Some points, one per row:
tensor([ 1.00,  2.03, -0.42,  1.32, -1.97,  0.75, -0.59,  1.29,  1.47,  1.03,
         0.02, -1.16,  1.72,  1.07, -1.11, -0.75])
tensor([ 0.92, -0.02, -2.02,  1.40,  0.23, -2.16, -0.86, -0.16,  1.60,  1.79,
         0.80, -1.39, -1.27,  2.31, -1.21, -1.48])
tensor([ 1.04,  1.76,  0.30,  1.15, -1.76,  0.97, -0.19,  1.64,  1.41,  0.99,
        -0.16, -0.64,  1.47,  0.26, -1.45, -0.22])
tensor([-0.60, -0.69, -0.30,  0.33,  1.21, -0.93,  1.63, -1.05, -1.73, -0.47,
         1.30,  1.39, -0.71, -0.06,  1.17, -1.07])
tensor([ 0.09,  0.08, -0.40,  0.19,  0.07, -0.74, -0.36,  0.27,  0.63,  0.72,
         0.31, -0.37, -0.91,  0.28, -0.33,  0.22])
tensor([-0.39, -0.15, -0.02,  0.06,  0.85, -0.47,  0.37, -0.40, -0.67, -0.38,
         0.70,  0.77, -1.01, -0.10,  0.27,  0.08])
tensor([-0.14,  0.73, -0.39,  0.25,  0.26, -0.05, -0.71,  0.80,  0.12,  0.59,
        -0.12, -0.06, -0.92,  0.36, -0.47,  0.96])
tensor([-1.57, -0.45,  0.65, -1.03,  0.01,  0.66, -0.24, -1.03, -0.40, -0.99,
         0.07,  0.49,  0.25, -1.21,  0.37,  1.13])
tensor([ 0.93,  1.66,  0.26,  1.14, -1.81,  0.89, -0.29,  1.47,  1.32,  0.93,
        -0.10, -0.78,  1.52,  0.38, -1.40, -0.26])
tensor([-1.68,  0.51, -0.28,  0.24,  0.75, -0.69, -0.06, -0.63, -0.67, -0.22,
         1.40,  0.54, -0.86, -0.01,  0.65, -0.06])
tensor([-1.27,  0.46, -0.66,  0.59,  0.85, -1.38,  0.37, -0.47, -1.00,  0.08,
         1.68,  0.93, -0.83,  0.24,  0.38, -0.79])
tensor([ 0.40,  0.21, -1.01,  0.77, -0.48, -0.72, -0.69, -0.55,  1.18,  1.00,
        -0.30, -1.34, -0.47,  0.73, -0.91,  0.32])
tensor([-0.05,  1.50, -2.50,  1.27,  0.33, -3.14, -1.84,  1.72,  1.84,  2.45,
         0.71, -1.11, -2.45,  2.34, -2.74, -0.99])
tensor([-0.70, -1.04,  0.16, -0.32,  1.31, -0.56,  0.91, -1.37, -1.18, -1.04,
         0.51,  1.52, -1.28, -0.37,  1.20, -0.39])
tensor([ 0.67,  0.49, -0.68,  0.56,  0.27, -0.72, -0.97,  0.87,  0.60,  1.09,
        -0.37, -0.65, -0.70,  0.71, -1.04,  0.44])
tensor([ 0.50,  0.00, -0.67,  0.75,  0.07, -0.79, -0.49, -0.43,  1.15,  0.69,
         0.41, -1.04, -0.48,  0.46, -0.89,  0.37])
tensor([ 1.10,  2.25,  0.03,  1.24, -1.82,  0.39, -0.69,  1.40,  1.25,  1.20,
         0.37, -1.37,  1.58,  1.16, -1.17, -0.57])
tensor([-1.68,  0.85, -0.68,  0.75,  1.07, -1.28,  0.09, -0.49, -0.85,  0.09,
         1.96,  0.60, -1.32,  0.43,  0.75, -0.61])
tensor([ 0.11, -1.37,  0.08,  0.22,  1.62, -0.95,  2.27, -0.33, -2.99, -0.91,
         0.55,  1.70, -0.12,  0.18,  1.75, -1.44])
tensor([-0.74, -0.02, -0.27, -0.47,  1.03, -0.40,  0.67, -0.57, -1.14, -0.46,
         1.09,  1.19, -0.72, -0.25,  1.02, -0.68])
20 more points follow, each with its number after it:
tensor([ 0.30, -1.26,  0.03,  0.20,  1.25, -0.73,  1.82, -0.35, -2.32, -0.72,
         0.43,  1.31,  0.20,  0.11,  1.41, -1.30]) 0
tensor([ 0.73, -2.85,  1.00, -1.02,  1.20,  0.21,  2.90, -1.78, -2.18, -2.19,
        -0.71,  2.37,  0.18, -1.71,  2.63, -1.42]) 1
tensor([ 1.22, -0.67,  0.66, -0.27,  0.06,  0.85,  1.04,  0.39, -0.29, -0.55,
        -0.89,  0.84,  0.85, -0.46,  0.77, -0.51]) 2
tensor([ 0.54,  0.32, -0.17,  0.44,  0.16, -0.57, -0.37,  0.50, -0.34,  0.50,
        -0.26,  0.03, -0.68,  0.35, -0.56,  0.36]) 3
tensor([ 0.20,  0.26,  0.08,  0.01, -0.04,  0.00, -0.96,  0.14,  0.10,  0.33,
        -0.58, -0.40, -0.46,  0.05, -0.73,  1.13]) 4
tensor([ 1.48,  1.64,  0.22,  0.82, -1.74,  1.35,  0.56,  2.18,  0.86,  0.79,
        -0.69, -1.21,  1.79,  1.13, -0.55, -0.75]) 5
tensor([ 1.57,  1.49,  0.31,  1.34, -1.77,  1.04, -0.29,  1.31,  0.97,  0.91,
        -0.27, -0.83,  1.62,  0.41, -0.82, -0.76]) 6
tensor([ 0.59, -2.78,  1.82, -1.92,  1.33,  1.37,  3.60, -0.18, -2.96, -2.80,
        -2.02,  3.78, -0.14, -2.40,  2.87, -1.41]) 7
tensor([ 0.31,  1.22,  0.28,  0.65, -1.46,  0.87, -0.42,  0.85,  1.45,  0.77,
        -0.06, -0.89,  1.27,  0.32, -0.88, -0.03]) 8
tensor([ 1.51, -2.74,  2.17, -1.38,  1.27,  1.15,  3.28, -0.81, -2.39, -2.55,
        -1.77,  2.89,  0.71, -1.98,  2.91, -1.23]) 9
tensor([-0.84, -0.79, -0.03, -0.51,  1.51, -1.12,  1.11, -1.11, -1.82, -1.09,
         1.06,  1.92, -1.26, -0.50,  1.13, -0.67]) 10
tensor([-0.49, -0.60, -0.05, -0.64, -0.25,  0.28, -0.59, -0.84,  0.03, -0.02,
        -0.04, -0.69,  0.13, -0.42,  0.14,  0.43]) 11
tensor([-0.27, -0.86,  0.03, -0.35,  1.38, -1.00,  0.77, -0.84, -1.48, -0.73,
         0.48,  1.60, -1.23, -0.34,  0.69, -0.41]) 12
tensor([ 0.00,  0.52,  0.31,  0.10, -0.82,  1.28, -0.07,  0.55,  0.42, -0.12,
        -0.65, -0.20,  1.38, -0.14, -0.24,  0.59]) 13
tensor([ 0.37,  0.17, -0.36,  0.41, -0.40, -0.65, -0.75,  0.64,  1.27,  1.10,
        -0.08, -1.00, -0.81,  0.44, -0.82,  0.63]) 14
tensor([-0.90,  0.26, -0.70,  0.21,  1.27, -1.64,  0.07, -0.66, -1.08, -0.45,
         1.94,  1.02, -1.05,  0.45,  0.77, -0.82]) 15
tensor([ 0.24,  0.63, -0.93,  0.55,  0.04, -1.00, -1.61,  0.69,  1.54,  1.21,
         0.17, -0.97, -1.22,  0.92, -1.49,  0.16]) 16
tensor([ 1.54,  1.08,  0.50,  0.28, -1.22,  1.59,  0.34,  0.91,  0.69,  0.17,
        -0.75, -0.04,  1.66,  0.16, -0.41, -0.67]) 17
tensor([-1.25, -0.68, -0.29, -0.95, -0.21,  0.06, -1.12, -1.20,  0.04,  0.02,
         0.35, -1.08, -0.32, -0.36,  0.07,  0.66]) 18
tensor([-0.70, -0.05,  1.03, -0.71, -1.08,  1.41, -0.50,  0.36,  0.62, -0.67,
        -0.45, -0.49,  0.97, -0.68,  0.26,  1.45]) 19
Which three of these numbered points are nearest to each point below, looking only along the 3 directions in which the first points spread most? Their numbers follow each, nearest first.
tensor([-0.42,  0.01, -0.48,  0.15,  0.86, -1.15,  0.18, -0.53, -0.88, -0.35,
         1.37,  0.78, -0.45,  0.28,  0.72, -0.84]) > 15 12 0
tensor([ 0.88,  0.72, -0.10,  0.46, -0.16, -0.31, -1.01,  0.82,  0.32,  0.91,
        -0.64, -0.43, -0.64,  0.51, -1.16,  0.84]) > 14 4 3
tensor([ 0.78, -0.95,  0.28, -0.21,  0.01,  0.15,  0.73, -0.41, -0.65, -0.31,
        -0.23,  0.50,  0.89, -0.39,  0.73, -0.85]) > 2 11 3
tensor([-0.90, -0.62,  0.16, -0.01,  0.70, -0.92,  0.72, -1.32, -0.89, -0.49,
         0.96,  0.99, -1.05, -0.20,  1.06, -0.63]) > 12 10 15
tensor([ 0.32,  0.25,  0.77,  0.10, -0.97,  1.00, -0.06,  0.42,  0.48, -0.18,
        -0.35, -0.52,  1.16,  0.01, -0.21,  0.27]) > 13 17 8
tensor([ 0.71, -1.03,  0.67, -0.41,  1.33,  0.08,  1.78,  0.71, -1.93, -0.90,
        -1.01,  2.05, -0.80, -0.43,  1.63, -1.64]) > 0 12 10
tensor([-0.36,  0.35, -0.60,  0.33,  0.37, -0.68,  0.61, -0.44, -0.68, -0.02,
         1.19,  0.23, -0.11,  0.39,  0.38, -0.65]) > 15 3 12
tensor([-2.22, -1.33, -0.03, -1.74,  0.28,  0.29, -0.87, -2.18, -0.35, -1.02,
         0.16, -1.02, -0.20, -0.77,  0.47,  1.59]) > 18 11 4
tensor([ 1.33,  0.41,  0.30,  0.21, -0.97,  0.59,  0.26,  0.87,  0.59,  0.09,
        -1.11,  0.01,  0.82, -0.14, -0.20,  0.20]) > 13 17 8
tensor([-1.21, -0.26,  1.38, -1.34, -0.10,  1.82, -0.36, -0.29, -0.08, -0.92,
        -1.10, -0.32,  0.79, -1.29,  0.48,  2.03]) > 19 11 13
